Each row has a name. Each question is about the rows just above it.

-33 -46 -47  15 -44  37   4  37 -17  38 -16 -49 -22  -3  13  29  -9 -> (5)
 50  -4 -45  26   1 -25  31 -24  48 -38 -50  48 -25  39  46  44 -34 -> (106)
 13  37 -42 -17  41   6 -38 -46  17 -36  -4 -25  32  10 -40  50 -14 -> (130)
 16 -20 -38  27  31   8 -16  12  20  10 -48  41 -19 -15 -18  22  -6 -> (85)
-32 -48 -30  40 -27 -28  37 -47 -29  32  47 -30 -26  17 -37   3  19 -> (40)
 12 -37 -19   6  -6  42 -43   1 -38   2 -32  10  -9  49 -29  44 -37 -> (138)
 13  37 -42 -17  41  -1 -38 -46  17 -36  -9 -25  32  10  -2  50 -14 -> (39)
 26  50  12 -13  -5  44 -38   8   2  30  -5  26 -50   7 -20  17  20 -> (34)
Whose row is -33 -46 -47  15 -44  37   4  37 -17  38 -16 -49 -22  -3  13  29  -9? -> (5)
Whose row is  13  37 -42 -17  41   6 -38 -46  17 -36  -4 -25  32  10 -40  50 -14? -> (130)
Which value is in both (5) and (138)? -> -9
The row with  16 -20 -38  27  31   8 -16  12  20  10 -48  41 -19 -15 -18  22  -6 is -> (85)
The one value in (40) and (85): -> -48

-12  17 -31 -14  35 : (104)
 33  21 -37  -7   6 : (100)
-16  -3  33  -1  -9 : (41)
-19   6  -5   8  -2 : (49)
 21  18 -17  -1   6 : (88)
The one value in (41) and (88): -> -1
Shared by (100) and (41): -> 33

 42  47   2  48 -32 -15  49 = (111)
 -6 -20  41  -2  44 -14 -37 = (120)
 43  39 -40  38  31 -15 -40 = (22)
 43  42 -40  38  31 -40  48 = (93)
Which row holds  42  47   2  48 -32 -15  49? -> (111)
The one value in (22) and (111): -> -15
Whose row is  43  39 -40  38  31 -15 -40? -> (22)
Whose row is  -6 -20  41  -2  44 -14 -37? -> (120)
Which value is in both (111) and (22)? -> -15
Whose row is  43  42 -40  38  31 -40  48? -> (93)

-19  37  -5   0  32  12  -2 -37  19 = (134)
 21 -47   2  31 -31 -10  -7  43 -11 = (71)
-30  37  -1 -35  15  -2   5 -36  41 = (135)
-20  -4  36  -9 -32 -26  10   6  45 = (62)
-32  35  20 -35   8  -7   7 -33  45 = (28)
-37  37  -6   1  13  -3   5 -35  42 = (79)
 -5  27 -20 -19  39  22  -8 -30  -2 = (4)
-22  38   0 -32  28   9   0 -38  25 = (175)
-13  33 -12 -25  36  17  -5 -35   9 = (18)
  2  38   0 -32  29   9   0 -38  24 = (61)
Shared by (28) and (71): -> -7
Whose row is   2  38   0 -32  29   9   0 -38  24? -> (61)
The one value in (71) and (61): -> 2
Shared by (175) and (134): -> 0

 39   6  46  -6  31  -3 -42  22  (83)
-28  41  45 -44  19  27  23 -28  (96)
-18   0  10  18 -17 -29 -16 -14  (109)
-30  19 -18   9   0  34  34  46  (81)
Shared by (81) and (83): -> 46
Which value is in both (96) and (81)? -> 19
Shared by (81) and (96): -> 19

 7 13 27 -4 -2  1 38 38 -> (15)
 -8  14 -27   8  -3   2 -23 -16 -> (184)
 1 34 -6  9 -5  8 15 22 -> (13)
11 16 18 -3 -4  5 37 34 -> (185)
 -4   2 -13  10  -1   2 -17 -15 -> (59)
-12  -9 -29  10  10 -14 -47 -36 -> (121)
  1  -7 -27   0  -4  -7 -31 -32 -> (146)
 -5  29 -21   2  -9   8   3   6 -> (173)
 10  28   9  -9 -11  13  34  39 -> (2)
Which value is in both (2) and (185)? -> 34
Which value is in both (146) and (59)? -> -4

  2  13 -52  -5 = (105)
  2 -24  13 -52 = (6)
  2 -24  13  -3 = (129)
 14   2 -30 -12 = (55)
Which value is in both (55) and (129)? -> 2
The one value in (55) and (105): -> 2
The one value in (105) and (55): -> 2

-45 -31 -32  39  26 -40 -36 -41  30 -> (122)
 16 -39  29 -23 -26 -34  43  42 -37 -> (51)
-23  44 -32  33 -34  46  41  15 -33 -> (66)
Which row holds -45 -31 -32  39  26 -40 -36 -41  30? -> (122)
Shared by (122) and (66): -> -32
 16 -39  29 -23 -26 -34  43  42 -37 is in which row? -> (51)

